Rotation paths and how fast each direction turns (degrees each step)
Each turn is a multiple of 5 degrees from 10 to 175, or 0.
Each row of a path follows its step; steps can be skipped.
path 1
step 2: [-14 -14   3 -11  16   5  -3  -1 -25 -48  23   7  16   3  -7   9  -3  -6
  -3  23   0 -10  -4  32 -16   1 -11 -28 -19   5  35  -7 -14  -3  -4 -33
  -2   6 -17 -34   9 -20  18   6  16 -13  23 -16   4 -10  10  -8  22   7
  40]
step 3: [  2 -19  -2  13  -3   0  -4 -13  -2 -27  13   7   2  -8  29   4 -23 -14
 -17  11  -5 -38  -2 -18 -17   1  25 -19  12  17  22 -40 -17  -9   7  14
  21  -7  32  22  -3   5  48  -3  -6  -7  -2 -12  -8  10  -2 -31 -11  10
  13]
step 4: [  3   2  -3 -17 -12 -13  29 -11  25 -17   0   0 -12 -25  -5   2   0  23
   7  13  -9  -4   6  -6  17 -27  -8 -19  10  -1  23  -8  -1  -1  27 -23
   0  14 -25  23  -2 -20  44 -10 -25 -13  10   5  13 -31  22  -1   7  27
  42]
step 6: [  0 -56  12  28 -24  -9  32 -13 -22  -6  27   9   5  -5  -5  16   6   9
   8  -8  14 -31 -15 -22   0  24   5 -19  -8  -5   7  -3   3   1  28 -11
   5   9   3 -21  18  -1  38 -10   1 -20   6  -7  17 -35  10  -1 -15  -2
   4]
step 7: [ -1 -23 -32  22 -12 -14   9 -15  -3  15 -35   7 -13   3  13  -3  -1   5
 -12  -5 -14 -12  28   8 -16   0   4 -30  -5  -6  23 -13  12  -3  24 -12
   2  -6  -9  22 -30 -36  16  22   2 -13   5  -4   7 -29 -27 -42  11  -6
  21]
step 8: [ 13  -1   4   1   1   4 -12  11 -30  -5  -1  22   6 -31 -12   0   6  27
  -3   8 -10  13   5 -21  28  25   1 -39  -8 -22  -9 -16  12 -10  22 -11
   2 -11   4  -2   0 -11  20 -11   4 -44  33 -19 -12 -12  25 -28  28  27
 -10]
step 9: [ -2  -7 -19  33  24   1  26  -3 -23  34 -10  -3  13   8  27  -1  18  20
   6   3 -23  -4 -17 -47 -36   1  -3 -32  13  -3   2  -3 -26  11  14  -6
  -1   1  19  -1  -8 -29  14  -2  23  -8  14  -7  -3  -7  12   7 -21  22
  18]
step 10: [ -4   8  12  61 -14  13  -5  -1  15  19 -20   3  11 -23 -12  35  -4  29
  -1  -6   4  -9  10   3  11 -16   6 -42   0 -21  -7  -8 -15 -11  16  -6
   4  -7 -12  16  22 -12  -6  -8 -10 -15  -8 -32  -4 -38  -5 -10 -10  -9
  10]
step 13: [-15   1 -10  22  18  15  -9  11   7 -18 -15  -9   3  11  11   2  16  45
 -21   9   4 -12 -21  -6 -12  -1 -20 -12  18 -25  -8  -6   7 -14  -8  13
  33 -39 -10 -24  -7 -22  -7 -19   5   6   9  -6  -4 -35 -31 -20  -8  15
  29]
Speeds:
[ -2   1  -4  -1  -1  -9   1 -15   2   0  11   2   6  -1   2  -7   6  -5
   6  12   1   5  -6  -7   4  -1  -4  -6   0  -3   0   6   8   0   0   6
   1  -2   3  -1  -1   4   1  -5  -2   2  -2   3   5  -6  -1  -2  -9   4
  -4]	145
[  5   2  -3  -8   0   3  -1   4  -1  -8   0  -1   5   4  -3   2  -7   6
   7   4  -1   6  -2  -3   3   3   0 -11   1   2  -3  -6   5  -1  -8   8
  -9  -1  -6  -1   8   1   1   3   8   3  -3  -2  -9  -5  -8  -7   2  -8
   1]	130
[ -3   4  -6   6  -3  -5   1   9   2  -5  -3  -1  -1   4   1  -1  -2   3
   1  -2   7   1   7  -7   2  -6 -13  -6  -5   6   4   8  -2  -8  -5  -3
   3  11  -1   8  -5  -2   2   1   4  -4  -4   6   6  -5  -4   6  -1  -3
   1]	130
[-8 -3 -2  1 -1 -1 -5  3  9  3  2 -2  1 -7  2  0  4 -4 -2 -2 -2 -7  5 -1
 12  2  3 -4 12  0  9 -1 -1  8 -3  5 -2  0  1  4  6 -2  0  8 -8 -3 -1  8
  7  1 -4 -9  6 -6 -2]	100
[ -6  -3   1   2   2   0  -6  -2  -8  -4   0   1  -4   3   4  -8  -2   0
  -4  -2  -2  -3  -3   0   5  -3   3   3 -14   3  -2  -4  10   2 -13  -2
   0  -2   5  -7  -8  -3   5   3   0  -2   7   0   6  -3 -10  -7   9   5
   0]	70
[  8  -1   5   1   1  -3   0   1   0  -4   3  -2   9  -1  -2  -2   4  -1
   4 -12  -2   3  -2   3   1   0   0   5 -10   7   0   9   3   1   1   7
   4   1   2  10   9  -7  -8   4  -3  14   3   6  -3   6  -1  -1   3   6
  -5]	0
path 2
step 1: [ 11  -3 -15   7   2  -5 -10 -25  22   3 -27 -10  16  12  -5  25  19  -9
 -20  25 -25 -23 -30 -19 -19  -2  17  24  20  -5 -12  -9  -9 -13  29  23
  -4  -7 -14  -2 -30  -9 -12 -11  28  -8  -6   8  30  33 -35 -30  20  -2
   7]
step 3: [  0   9   3 -23  -8  -8  -2  -6  17 -13  21  11  33   2  -8 -18  -1   4
 -38   9 -25 -20 -55  -4  -5   8 -20  36 -22   2 -10   9 -26  22   3  -7
  15  11  17  32 -16 -18   0  12  -4   1  18 -14 -48  12   5   0 -17  -1
 -14]
step 4: [  3  -5  -2  18  -7  -2  27 -15   7  13  15   1 -11   0  20 -16  -5   2
  14  10   1  14  -3 -29   2  16  56  25  25  42   9 -46  15  26 -19  -4
  -9   4  12 -16   8  20 -11 -13 -15   4  -4 -23   3  19  39 -14   2   0
 -10]
step 5: [ 14  -8   7 -23  18  -8 -18  -3  13  -6 -10  12  24 -33  22  10  -4   2
  20  -5 -20  25 -21  11 -12   4 -40  -8 -12  -4   8 -14  20  -2   3  26
  15  10  -9   8  18  -1  25  18  -6  -4  10  -5  -1 -19  63   7 -28  -1
  33]
step 7: [-31 -27   1 -20  -4   5  -2 -26  15   8 -50 -19  -4  18  26  -2  20  23
  34 -22  19  -1  40  -9  10 -15 -11  -7  19  17  -9   6  -9   8   1 -12
  11 -25 -26  34 -10  -2  29   3  -3   0 -27  -7   8 -11  14  -6  -6  -4
   9]
step 8: [  5  -6  11   0   0 -19 -12   4 -31 -16  11 -30   6 -29   9 -13  31   0
 -27   6 -14   6  -8  27  -8 -13  -7  -2 -47  26  -9  19 -33  -4  12   5
 -22  34 -12  18  -7 -19 -20   5   5 -30 -22 -12  25 -15 -14 -13   7   3
  -7]
step 10: [  6  -7  16 -20  -1   1  -5  14  14  -8  20 -25 -24  -1 -22  -7  -1  -8
  20  44  -2  11   3  24  26  15 -31   4  -8  -3 -32  -9   3  29  33  13
  30   9 -15 -14  13   6  -8 -33   1 -25 -26  -1 -35 -13  12 -15 -17  10
  -5]
step 11: [ 31   4 -10  -7   3 -16  31   0   5  -6   7  -8 -31  13   0  19  -7 -41
 -17  26   2  27  -7 -15 -14  10   5 -17   5   7  22  -1  -9 -18 -34  -9
  26  20  12 -22  10 -33   8  -2   5   7   6 -17  16 -11  -4  30  48  11
  11]
step 13: [  0  32   5  -2 -20 -17  -2  13  30 -29  -4 -14  -9 -27  -5  -4  23 -29
  11 -12 -34 -14 -16  -2  23  18   8 -21  13 -12  -2  11  -7   9 -13  10
 -29 -17 -17 -17  -9 -27   7  26 -21   8 -25 -20  11 -23 -45   2   3 -11
 -14]
Speeds:
[  6  -9  -2  -2  -1   4   3   8   7  -3  15   1   2  -6   3   1   1  -5
 -10   5  -8  -4   3   2   2  -8  -1  -1   5   1   5  -1  -3  -4  -2   5
  -4 -10   0   9  -5  -4  -2  -5  -5   2  -2   0   4   3   0   0   3   9
   2]	145
[ -1  -8  -2  -1   4  -3   4  -3  -2   4   7   6  -7  -7   7 -10  -9  -4
   5   4  -2  -2  -2  -3   2   5   6  -2   6   1  -1  -1  -2  -1   3   4
   0   7  -8  -4   9  -6   9   3   3   3   6   3  -8   2  -2   8  -2   4
   5]	55
[ -2  -1  -5   0  -4  -2   8  -8   9  -2   8   0  -1   5   1  -9  -1   1
   3   4  13   2 -10  -1   1  -8   4   3   0 -10   3   5   0   3   2   1
   3  -5   1   5   3   6  -4   1   3   3  -4   3   7   5  -6  -2  -9  -6
   1]	125
[ -2   3  -2  -9   8  12   0  -2  -3   0   2   0  -3  -5   1  -2   1 -10
  -2  -3   3   0  -2   1 -10   6   2  -1 -12   4   3  -1  12   1   9  -1
  -2  -1  -2   5  -2  -3  -4   1  -1   4   3   8  10   1   4   7   3  -6
  -1]	110
[  2   4   7  -2  -3  -4   1  -5   1  -1   4  -6  -5   4  -4  -5   1   5
   4   3   0   7   9   0  -6   1  -2  -3   1   5   8   1 -10   0  17   1
  -5  -5   6   3  -1   4   1   1  -2  -5   5  -4   1  -6   0   9   1   5
   7]	25
[  1   1  -6  -4   0   2   0   0   4   7   2   2  -2   6   7   7  -2   2
   6 -12   7   0   5   7   4 -10   6   5   6   4   1  -9   6   1  11  -4
  -5   0   2  -3   1  -3  -2  -1   7   6  -1  -2  -6   3   3  -7   6   6
   1]	140
path 3
step 0: [-15 -14   5   6   2 -14  19  -9  25  -1  26 -15  -1  22 -17 -34 -19  17
   5   2  24  16   6 -20   9 -61 -24   3  -3   3 -16  30  -4  44 -11  13
   9  -5  19 -20   1 -15   0 -14   9 -35   7 -19 -19   0  -7  -2   4   5
  15]
step 2: [-16  20  39  11 -20 -13  17   3  15  14 -12  48  -2 -24 -31   8  11  29
   1 -10  28 -21  42  18 -15 -17   8 -18  -2   5  17  10   3  20 -12  -1
  14  20 -28  11 -11 -15  11  26  21 -11  11   9  19   0 -11  -4  12  14
  -4]
step 3: [-15  -9  -4   6  19 -10  -5   4   2  16  46   3  12   0   3 -25   7  18
   0   8 -20  33   2   5  16  -7 -40 -31  23   6   6  -7  20  15  20  49
  15  22  10 -21  36  -8   9   7  -2   3   2 -32   9 -13   3  -7 -20   3
 -28]
step 4: [-22 -16 -22 -21 -36  -7  33   4 -18  -3 -18  18  17   2  38  42   1  31
 -11  17  -6 -27  11  -8 -11  17 -25 -12  20  -2 -31  10   3 -21   1 -12
 -25   9   9 -21 -10   5 -17  23  27 -12  20  11  -5 -23   0   6   4   4
  -8]
step 5: [  2   0  23 -21  16 -10  15 -14  -3  21  17   8 -10  12 -33 -19  19   1
 -10 -20  41   3  29   7   6   0 -11  28  18  21  -5  14   7  28  27 -37
  -3 -11  -1  -7 -11   7   3  19  35   6  -6 -22  24 -10  -1 -40 -24  -9
   1]
step 6: [ -4   0  18 -35  -1 -10   0  21 -15  11  40  -2  26 -18  41  -4 -13 -13
 -22  -3 -12  14 -12  33 -10  16  -3 -39  13  -4  17  -8   8  -7 -13   0
 -23  18 -13  10  -3  49 -19  -5 -25  16   5 -29   4  -7   7  -8 -11  24
  -9]
step 8: [ 16  -6 -30 -23  13 -17 -25 -17  13   5  26   9 -15  11 -22 -42 -21  11
  18   8  30   6 -31  14  11  21 -17  26  -2  -2   5   0   3  -3  12  -1
 -25  12  -6 -49   1   2 -30  -8 -15  15   6  -2   5 -12 -11 -27 -33  -9
   3]
step 12: [  4  27 -20  15  -5  12   8  26 -22 -21 -13  40  -7   6   0   0  25  22
 -14 -14   4  -6  -7 -27  40 -18  18 -26  10   3 -12 -11  -4   4   6  -2
   5 -19  -1 -27  25 -12  -4  19  -2 -36 -17 -11 -45  12  -3   7  -7 -24
  11]
step 13: [ 14   8  -8  -1  -5 -12  20 -20   4   0  16  -1 -11  -1 -26  17  -5 -21
   8  32  23   5 -13  -7 -19 -34  -4   4  42  28  10 -15  57 -14   7  17
 -23   0  -2 -13 -15 -13 -39 -17  14 -10  12  14  18  16 -17  -1  -3 -11
  24]
Speeds:
[ -4  -2   6   1  12 -10   3   0   4  -1  10   2   6  -1   3 -10  -3   4
  -3  -2   0  -4  -1  -4   7   0  -1   3  -4  -5  -2  -4   1   4   9  -4
   1   2 -11   9   5  -6  -4  -3  -5   2  -3   1 -10  -5  -2  -3   3   5
   2]	125
[ -8  -8  -4  -6   0   8  -2   0  -2   5   3   2  -1  -7  -1 -12   2  -2
  -5   3  -4  -2  -5  -8   1   5   0  -1   4  -5   0   1   7   3  -5  -1
   5   9   6   6  -5   9   1   2  -4  -9  -4   9  -2   4  -4   0  -3  -6
  -5]	135
[ -1  -1  -3   1   3  -8  -2  -7 -11  -4  -4   9  -1  -3  -2   0   6   0
   7  -1   2   0  -5   4  -2  -3   5  -5   3 -10   2  -4   1   3   4  12
  -1   5   2  -7  -1  -4   6   6  -9   5   2   6  -7  -4   7  -1   2  -4
  -3]	80
[ 0  0 -6  1 -8  0 -4  0 11  5  1  1 -8  3 -2  6 -3  4  7  3  0 -5  4 -3
  6  5  4 -5  8 -4  1  3  5  4 -1  6  3  2 -6  5  6 -4 -2  3  3 -2 -9 -8
 -1  2  1 -3 14 -5 -6]	40
[ -4  -1   3   1   2   7  -2  -6  -9  -7   3  -6  -2   1  -1   5   3   3
   1   2   3  -4  -6  -1  -1   4  -4   0   7   1  -5  -9   1  -4  -2  -7
  -4  10   0   0  -4 -11  -2 -10  10  -3  -3   7   4  -1   8   2   8   5
  -1]	120
[  1   1   0   6   4   2  -2   1  -3  -5  -7   1   7  -3  11   3   5  10
  -3   0   4  -5   2   5   8  -2  -1   2  -6  -2  -2   3  11  -5   1   0
   5  -9  -4  -3 -10   5  -5   5  -1  -3  -9   5   5   4   1   1   6  -1
  -4]	135
